One turning vector, and how many ticks it has turned
The counts run from 0 to 779.
[-17  -6   5  -6   1 -12   6   8   8  20 -10   3   9 -14   8  -7 -12  18
 -10  17  -5  -8  -7  -6   9  15  -8   3 -23   7   0  -7   4   3  -2 -10
   7   5  -8 -11  13  -5  -8 -13  -1  13  -7   2   6   5  12   7]
539
[-14  -9  -1 -12   1   2   1   0  13   3 -26   2   6  -2  15   3  -7  17
   0  10 -10   0  -2 -17   1  11 -18 -14 -11  -3   4   5   4   6  -9   1
   6  -7  -4 -12  11   3  -3 -11  -8   3  -3  -6  14   0   7   0]
725
[-16 -15   1  -2   1 -10   2  15  14   4 -13   5   5  -9   9   2  -9   7
   1  16  -1   0   3 -10   5  13 -16 -16  -7 -10 -11  -8   6  10 -18 -14
   9  -5   2 -10  15  -4  -6  -2   0   2  -6   3  -2  -1   9  -1]
396
[-12   1   3  -9   4   2  17   4  10  19 -21  -5   4   3   8   1  -8  19
  -1  14  -8  -2 -13 -16   7   9 -12  -1 -17   9   4   0  14   9  -9  -4
  15   0  -3  -9   9  -1  -4  -9  -3   5 -11  -5  11  10   9  -2]
374
[-18 -16   8 -10  -1  -9   6   8  16   2 -14   2   5   0  12   3 -10   4
  -2   8  -9  -4   8  -9  -1  10 -16  -9 -17   3   5 -13  -1  -7  -9  -5
  10  -8   2 -14   8  -4  -8  -7   0   9 -14   1   8   5  14  -3]
580
[ -7 -12   2  -4   8  -3  -2   9   6  13 -11  10  12 -12  11  -4 -14  13
   3  18  -3   0  -2 -13   9  10 -15 -16  -5  -5 -11  -2  11   8  -8 -14
   9  -5  -4  -6  15   1  -6  -5   4   8  -5  -3   1   1   9  -3]
346
[ -7  -6   3 -12  11 -17   4   6  11   5 -11   6  11  -5  16   2  -8   8
  -7   9  -3  -1   8  -2  -7   2 -17 -11 -13  -3  -3  -5   3   3  -7 -10
  15 -18  11  -7  14 -10 -16  -6   1  -1  -4   2  10  -1  23   4]
391
[ -6 -11   5  -7  10   2   6  11  15  -6 -24  -7   9   9  14  10 -10  22
   3  16  -7   1  -4  -9   2   9 -11 -12 -10  -5  -7   0   6   8  -7   2
  16  -3  -5  -9  10  -2  -5  -9  -5   2  -5  -2   6  10   9  -8]
706
[  2 -11   5  -6   6 -28  -2   8   4  11 -13   6  13  -4  13   0 -12  17
  -6  10   0   0   2 -10  -4   5 -13 -12 -11  -3  -8  -6   2  -2  -3  -7
  18  -6   2  -6  13 -10 -12 -11  -4   7  -5   1   4   3  22  11]
276
[-17  -1   5  -6   3 -14   8  13  14   8 -14  -5  12  -8  16  -1   3  16
  -5  18   4  -3   0 -12   7  16  -7  -6  -8   8   2 -12   6  -6  -8  -5
  17   5   1  -5  23   2  -8  -6  -6  -6 -13   1   4  10   8  -2]
313
[-11   0   1  -5  -2   2   1  11   3  10 -15   4   7  -2  18  -6  -5  23
   5  19  -4  -6  -8 -17   5   7 -20  -9 -17   3   7  -9   9  -3  -3  -5
   9  -2  -9  -5   7   9  -6  -9  -4   1  -5  -6  11   3  -1  -4]
209
[-13  -6  10  -6   2  -1   9  25   6   8 -16  -3  -2  -2   6   2 -12  12
   2  12  -1  -1  -3  -8  -8   7  -5 -13 -17   2  -1  -6  11  -2  -3 -17
  16  -3  -7 -10   7   0  -8  -8   5  -1 -16  -5  12  10  12   1]
354
[ -6   2   3 -13   5  -6   6  -3  10  15 -18   1  10  -1  17   0  -3  19
  -6  11  -8  -6  -2 -11   6   4 -13   1 -26   7  17  -6   4   3  -2  -6
  11  -4   3  -8   9  -2 -12 -11  -7   3  -2  -3  14   3  11  -1]
669
[ -8  -4  14  -8   8  -2  14  14   9   7 -20 -11  16   2  10   3 -10  18
  -2  16  -3  -3  -9   2   6   5 -14  -9  -8   8  -2 -12   8   5 -11  -6
  14  -5   6  -6  11 -10  -8  -3  -3   0 -14   7   8   3  12  -2]
267
[ -7  -4   8  -4  19 -12   6  11  13   6  -6   7  15   0  13   0  -8   9
  -6  13   0   0   6  -4  -8  14   1  -7  -7  -6   0  -8   6   4  -5  -6
  14  -2   4  -4  15  -8 -18 -11   5   5  -7   1   4  11  18  -9]
387
[-17  -5   8  -4  -5 -17   2   3   3   9 -18  -1   3 -15   9  -5   0  19
  -2  16  -5 -13  -2 -10  -1  13 -13   0 -14   6   5 -12   4   1  -3 -10
  11   4 -10  -7  12  -2 -14  -9  -4   1 -11  -2  13  -1   1  14]
749
[-15   5   3  -7  16 -10   3  15  13  13 -11   6   5  -5  16  -2  -2   7
  -6  11   1  -5   9 -10  -8  12  -2  -5 -14   5  11  -4   6  -2  -1 -12
  14  -5   8  -5  17  -6 -17  -5  -5  -2  -8   2  14   6  17  -3]
773
[-21  -3  -2  -5  -2  -5   6  13   9  15 -20   4  -8  -5   4   0  -6  15
   0  10  -2 -10  -3 -11 -10  10 -17 -10 -16   0   4   1  14   3 -10 -10
   7  -3  -1 -12   5  -2 -10   0  -4   2 -12   1  12  -3  11   2]
289
[-14 -10  13 -11   4  -8   5  11  10   2 -24  -2  11  -4  11  11  -6  18
   3  10  -6  -7   5  -6   5  13 -18 -11   0   6   2  -8  -3  -3 -11  -5
  11  -7   3  -4  16  -3 -10  -3  -4   6 -10   7   8   0  15  -4]
561
[-13  -8   3   1   0  -1  -3  14   9  10 -19   1   2   4  15  -6  -6  25
   3  18  -8   0  -8 -13  -7  10  -9 -15 -17  -1   5   0   8  -4   1   2
   6   3 -12 -10  10   2   0 -15  -1   4 -10  -7   8  12   2  -1]
679
[-11  -7   5  -5   7  -5   5  -5   1   6 -25   0   3  -1  12  -2  -6  20
  -2  13 -10  -7  -8 -10  -2   9 -13   4 -16   0  -1   2   4  22  -4  -9
  11   0  -5 -18   8  -8  -8  -9  -1  10  -2  -8  14   3   9   5]
375
[ -1 -14   7  -2  17  -9   2   6   4   9 -12   8  14  -3  14  -4 -15  15
  -4  16  -4   2   0  -7  -1  10  -7  -5  -9  -4  -7  -4   4  10  -3 -11
  10  -2  -8  -7  11  -9 -14 -17   7  17   2  -8   6  13  17   0]
1
[ -6  -2   0  -5  12 -14  -1  10   9  17  -9   5  16 -10  13  -7 -11  23
 -14  12   0  -1  -6  -2   7  14  -5  -7  -9  -2  -5   5   5   3  -3   0
   6  -2   2  -2  21 -14 -11  -9  -4   3  -3   3   1   6  21  -2]
677
[  0  -7  -2  -1   6  -9  -5   3   4  12 -12  10   6  -5  10  -5 -15  23
  -4  14  -6   2  -2 -17  -1  12  -9  -5 -18  -7   0   4  11  12   2  -8
   9   0  -9  -9   6   1 -10 -12  -3  17   4 -10   6   4  16   4]
135
[-10 -14   8  -8   3  -3  12   8   9   4 -14  -9   5   2  10   6 -16  10
  -6  12  -8  -2  -5 -10   3   6 -11   2 -17   4  -4  -9   6   7  -7  -7
  18  -6 -10 -10   4  -6  -9  -9   5   7 -13  -3   6  12  15   5]
355
[-20 -15   9  -4   2 -19   2   9   3  13 -20   1   6 -14   5  -7  -9  14
  -7  13  -6  -4  -1  -6  -2  14  -5  -3 -13   4  -5  -5  -1   4  -8 -10
   2   3  -8 -12  16  -9  -4 -14  -2  13 -11   2   6   3  10  11]
50
[ -8  -9   0 -12   4  -2   3   5  15  -2 -14  -3   7   5  15   4 -13  12
  -5   9  -6   3  -5 -20   3   4 -16  -9 -20   2  -4   0  15   1  -8   0
  19  -7 -11  -8   9   1  -6 -10   0   2  -9 -10   7  13  17   4]
305
[ -6  -7   3  -9   9 -12   3  -3   8  -8 -15   0  12  -2  13   1  -2  18
  -6  14  -5   0  -6 -10 -10   3 -18  -4  -9  -5  -7  -5   9  14  -6  -1
  19  -7  -2  -8  10  -7 -15 -15  -4  -7  -3 -14  14   3   9   8]
306
[-14  -3   4  -7   5  -8  -1   6   6   4 -20  10   1  -5   9   3  -2  11
   8   3  -5  -6   7 -18 -18  12 -16 -13 -13  -5  10   1   7   3  -7 -15
  15  -6  -1 -11  10   5 -14  -6   2   7  -3  -5  17  -2  14   0]
40
[ -6  -2   7  -8  13  -2   1   1   3   8 -17   8  12  -9   8   1  -7  18
  -1  12  -7  -6   1 -20   4  11 -11   2 -14   4   4  -4   7  14   0 -14
  11  -4 -10  -7  10   4 -18 -11   1  11   6 -10  13   2   9   2]
20
[-10 -17   5  -3   6   1   0  10   9   0 -19   5  14  -5  20  -6  -7  20
   1  22  -6   0  -6 -12   8  11 -15 -18 -10  -5  -6  -2   3   8 -10   0
   8  -6  -5  -7  12  -2  -1 -11  -3   0  -1  -3   4   6   0  -9]
591
[-15  -2  -9  -1   6 -15   2  14  17   6  -7   3  -2   0  17  -1  -8   9
  -4  19   1  -5   5 -15   0   9  -6 -10 -30  -8   2  -8  10   3  -4 -12
  14  -5   0 -14   4   1  -8  -3  -2  -2  -4  -4   6   7  12  -2]
254
[-16 -11  12 -10   6  -7   4  12  12  -9 -19  -5   8   3  14   6  -5  12
  -5  12  -5   2   0  -3 -13   2 -17 -11  -3  -2  -6  -2   4   2  -8  -4
  16 -10  -2 -11  14  -8  -9 -13  -4  -9 -12  -4  14   5   9   0]
496
[ -6   2  11   0  13  -2   2  22   1  10 -15   1   6  -3  13  -1  -5  21
  -1  17   3  -4  -2  -3 -16  10  -3  -9 -14  -1   0   0  10   2   9 -11
  13  -5  -4  -2  12  -2 -15 -11   0  -7  -4  -2  16   7  10   0]
353
[ -3  -1  10  -8  15  -2   1  11   2   4 -14   1  19  -3  17   1  -8  27
 -10  15   0   0  -9  -3  -3   7 -12  -6 -11  -1   5  -7   2   4   4  -1
  10 -10  -3   1  13  -6 -17 -17  -7  -1   0  -1  14   7  12  -6]
352
[ -7 -10   6  -3   5 -18   8  17  11  13 -12  -2  16  -1  12  -5 -13  21
 -10  14  -2   0  -7   3   2   4  -7 -10  -6   2  -9 -10   4   0  -6  -1
  11   2   0  -4  18 -13  -8 -12  -2   3 -15   1  -2   9  11   4]
382
[-14 -10  -3  -6  -1  -9   2  11  13   6 -14   4   0 -13  15  -7 -12   6
   2  16  -5   0   6 -18   6   8 -11 -15 -19  -3  -7  -3   5   6  -9 -16
  10  -8   5 -15  14  -2  -2  -2  -1  -2  -2  -2   4  -2  12   7]
640
